Rows swapped in pairs by one turn or mirror: which row each one swaps with:
The rows were stretched afterwards, more along some directions than others.
z_424: [ 26 -32  -9   9   2 -16 -10  -5 -21   1   4  -7  18   5 -41  -5]
z_18: [-16  -7  23 -26  33   2   3  42   5  22  14 -12 -32   8  -1   1]
z_709: [ 17   6  32   0 -26  17   2   8  26   7  38   2 -24  13  -2  46]
z_393: [ 22   4  13  -7 -12   0 -10  -5   3   2  21  23   6  11 -34   4]
z_446: [ 37 -28  -6  11  16   6 -26  12 -22  -8   9  14  20 -11 -27  -9]
z_878: [-18  -2 -12 -11   6  -7  33  27   2  -8  22  19  -2 -26   0   4]
z_498: [-21 -22  16  -2   9 -38   1  24   5   0  -2  -9   3 -10  -2  30]
z_358: [-29  -7  13  -7  15 -14   9   9 -15  -7 -40   9  25 -19  25  27]
z_995: [-21  17 -20 -10  52  14 -11  -6  19  26  -1 -20 -20   7  34  10]
z_755: [ -8  10  27 -24  22  19  19  21   5  -7  36  33 -10 -28  -4  23]
z_804: [ -1 -13  25  -9 -20  -4 -17  15  15  16 -27 -33 -22   9  21 -22]
z_545: [ 32 -13 -10  -6 -21 -13   2 -19 -17   9  14 -17  21  15 -12   0]
z_886: [ -3 -19  18  -8 -11 -40  16   5 -17 -24  26   9  12   3 -16  -8]
z_863: [-26 -27  14   1   6 -30   1  33   0  -2  -3  -8   4 -17   5  23]
z_582: [ -2   8 -28   1   8  15 -25  -4  26   3   1 -13 -36  -9  43  -7]
z_997: [ -7   9   5 -16  11  28  25  26   7  -6  37  31  -2 -28 -10  12]
z_326: [-12 -23  28   0  -3 -35  -6  18   1  -2  -1  -7   8  -2 -12  33]
z_291: [  1  15 -17 -12  55   2 -11 -12  27  16   9 -11 -22  -7  36  17]
z_301: [  8   3 -13  -7 -28 -14   6 -42   2 -32  11  -2   4  -1  -3   3]
z_543: [ 19 -26 -13   9   6 -20  -7  -2 -20  -9   4   4  19   0 -45  -9]
z_936: [ 35 -14  -9   0 -19  -4   1 -29 -11   4   7 -15  22  12 -13  -2]
z_33: [ -2  12 -26   6 -18   3 -10 -33  10 -29   4  -7 -11 -17  33  -3]
z_62: [ 15   1  23   0  -9  -8  20  -8   8   5  31   1 -21  -8 -13  41]
z_767: [-24  -9  11  -4  14 -11   6   9 -12 -12 -35  12  23 -32  27  25]
z_837: [ -8  20 -20  12 -13  20   2  -8 -12   6  -4  21   7   3   7 -32]
z_460: [-22  -6  33 -30  32  -7  13  38   6  19  11  -8 -28   9  -5  11]
z_890: [ -7  28 -19  19   1  47  -6  -7   1  15 -11  17   3   3  27 -19]
z_823: [-32   2  -9  10  27   7  -3  15   7  -5  -7 -12 -26  -6  64 -15]
z_311: [ 17  16  -5  25  18  55 -15 -25  22  10 -22 -15  -4   7  27   8]
z_639: [ 31   3  25   7 -17  31   1   2  23   0  41  15  -5  -1   7  46]
z_24: [-13  -5  13 -23  28   3   0  35  13  26  13 -21 -46   8  10  -8]
z_921: [ 13  20   0  23  21  51 -16 -17  25   7 -22 -16 -10   6  25  10]
z_925: [-12  13 -10  -3  50  18 -11 -13  25  26  -8 -27 -22  10  27  15]
z_482: [ -4   9  13 -18  17  29  23  24   3  -4  32  34  -3 -29  -6  19]
z_176: [  9  25  -3   3  -6  23   0 -11 -14   8   6  24   5  10   0 -15]
z_958: [ 16 -18  18  -4  -6   6 -17   5  13   6 -33 -24 -11  -2  29 -23]
z_951: [-37  -2  31 -13  18   5  10  24 -11  -6 -26  12  27  -8  15  27]
z_189: [-12 -13  35  -5   6  13 -21   7  -4  15 -38 -34 -13  -5  31  -3]
z_200: [-12  15 -15  -3 -18  -2   2 -40   6 -31   7  -2  -9  -4  20   6]
z_380: [-23 -17   6   1  14 -17   1  16 -15 -13 -29  11  10 -39  33  12]

z_62 pairs with z_189
z_755 pairs with z_380
z_446 pairs with z_291
z_545 pairs with z_921

Rows swapped in pairs by one turn or mirror: which row each one swaps with:
The rows were stretched afterwards, more along some directions than others.
z_372: [-21 -27 -19  -3   1   1  14  13  -4  12  -6  48 -17 -19  -9 -24   1  38
 -15]
z_966: [ -8  -1 -18  -3   9 -13   9   0  35  -7   9  18   1  14  16 -11 -26  -3
  14]
z_516: [-19   4  18 -14   4 -25 -22  50 -12 -20 -26  14  29  39   2  30   7   9
  16]
z_963: [ 26 -10  13  38  -9  23  18 -41 -11 -18  -4 -28 -20  -6   5 -30   4 -22
  -8]
z_932: [ -7  20 -22   4  -7 -11 -27  22   2 -15  21   2  -7 -29  -4   5  -7  13
  10]
z_758: [  3  13 -18  27   3  27 -19 -48   0   8  41 -51 -12 -19  13   4 -20 -25
  18]
z_284: [  6   3 -16  23   6  23  -9 -44  -7   5  49 -52 -11 -21   7  -6 -22 -22
  22]
z_503: [-15  28 -40  -6   0  -3  15 -12  37 -27   9  19  22  14   6  -6 -30 -18
  39]
z_448: [-12 -44  -2 -19   4  -4 -16   7 -28 -43  -5  27 -35 -13   7 -21  12  44
  -8]
z_661: [-15  -7   4 -32  -7  -8 -22  29 -22 -56 -30  26 -12   9  -1  -7  26  40
   9]
z_632: [ -9 -19 -18  -2   5   3  17   3   0  26   4  31 -22 -25  -6 -19   4  32
 -26]
z_167: [ -5  19 -16   0   9 -14  13  -1  30 -13   1   2  17  19   4 -10 -23 -18
  17]
z_354: [  5 -34  26  19  13 -16 -32  21 -27  -6  -3  -1  -7  15  11  14   0  10
 -14]
z_121: [ 21  28   2  10 -15  -3 -30  -7  10  13  27 -30 -41 -30   4 -20  16  23
 -12]
z_919: [-15   7 -13  -4   6 -13  31   0  21 -32 -16  31  24  23  -5 -15 -17 -15
  30]
z_599: [-17 -39  16   0   9 -13 -12  31 -22 -18 -16  19   6  31  -7  21   7  16
   3]
z_547: [ 33 -24  17  36  -4  23  30 -42 -13   0  12 -28 -43 -36  -3 -35   4   2
 -18]
z_333: [ 18  32  -6   3 -13  -7 -42  10   0   4  19 -28 -28 -20   3  -6  18  26
  -2]
z_45: [ -3 -28 -24   1   8  -6  24  -1  -7  18  19  31 -20 -32 -15 -23   2  25
 -10]
z_557: [-38  -3 -22 -51  -3  -9  -9  17 -13 -56 -14  26   6  16  -4  -3   8  32
  27]
z_293: [  1 -39   6 -23   7 -11   0  18 -30 -33 -17  25 -29 -17   2 -16  20  49
 -22]
z_569: [ -7 -44  -3  11   6   3  19   5 -14  15  -1  37 -25 -24  -8 -32   4  26
 -28]
z_337: [-17 -29 -11  -2  10   7  18   8  -6  12  -8  42 -23 -21 -13 -22  -3  33
 -30]
z_431: [ -5 -30   6 -20   5   6  -7   0 -27 -35  -4  12 -28  -6   0 -16  21  36
  -6]
z_903: [-18  38 -27  -7 -10 -21  20   0  20 -23   6   9  48  34   4  -1 -22 -30
  47]
z_802: [ 34  -9  18  37   5  -6 -13 -12  -4  21  26 -17 -51 -45  -9 -22  14  36
 -34]
z_206: [ -6  11 -22   2   4 -11  11 -12  31 -12  -2  20  13  19   6 -11 -33 -13
  17]
z_721: [  1  19 -14  13   3  20 -18 -29  -2 -21  30 -26 -14 -17   5   0 -12 -14
  29]
z_201: [ 29 -29  20  29  13  13  33 -25 -23 -11  14 -25 -42 -27 -13 -39  11  14
 -14]
z_94: [-10  37 -30  -4   1 -13   8  -7  34  -5  12  -7  35  24  14   3 -26 -29
  32]
z_258: [  8  19  -6   4 -21  -8 -19   1   5  -1  22 -15 -36 -29  -1 -21  12  30
  -2]
z_21: [-21 -17  -7   3   8   0  29   1  -2  17   0  32  -7 -29 -30 -19  10  32
 -21]
z_425: [-11 -34  33   2   7 -26 -21  33 -19  -1 -16  11  -5  27   9   1   3  18
 -14]
z_930: [ -6  18 -33   2   7 -14  11 -11  27 -12  23   0  24  23  13  -5 -33 -26
  33]
z_50: [-13 -23   8 -32 -10 -12 -15  22 -20 -61 -26  20  -3  10  10 -21  13  28
   2]
z_75: [ -4 -33 -13   6  18 -10  24   9  -3  16  10  51 -12 -21 -21 -15  -6  29
 -25]
z_873: [ 17  24 -17  19  -8   0 -33   4   7   9  26 -18  -5 -23  -6   7   3  -8
  -3]
z_5: [-27 -28 -25  -7  12  11  20  -2   7  11   1  46  -1 -14 -10 -11 -14  36
 -12]
z_618: [-12   0  14   4   1 -24 -36  28   0 -13  -9   2  15  22  10  22   2   9
   8]
z_196: [  7 -43  -6  29  18   8  23 -11   2  38  14  32 -27 -33 -10 -25 -10  27
 -37]
z_313: [ 12  39 -27   8  -7   1 -24  -3  17   8  42 -27   6 -32  -9  15 -10  -7
  19]
z_654: [ -2  26 -18  -5   8 -15  22 -15  28 -23  23  -9   9  10   0 -14 -15 -28
  28]
z_241: [-12 -29 -12   5  12   8   8   2   1  23  -2  45 -16 -11  -9 -16 -16  21
 -20]
z_64: [ 12  -5  -2  32  -2  21 -27 -31 -20   1  24 -42 -27 -14  25  -4 -13 -15
   0]
z_46: [-16  32 -39  -6  -2 -18  17  -4  29 -32  12   7  41  31   1   1 -23 -26
  46]
z_420: [-17  -8  19   0   5 -22 -26  32 -10 -22 -11   9  19  40   2  18   4  10
  18]

z_201 pairs with z_932
z_420 pairs with z_448
z_196 pairs with z_503
z_873 pairs with z_963
z_661 pairs with z_354

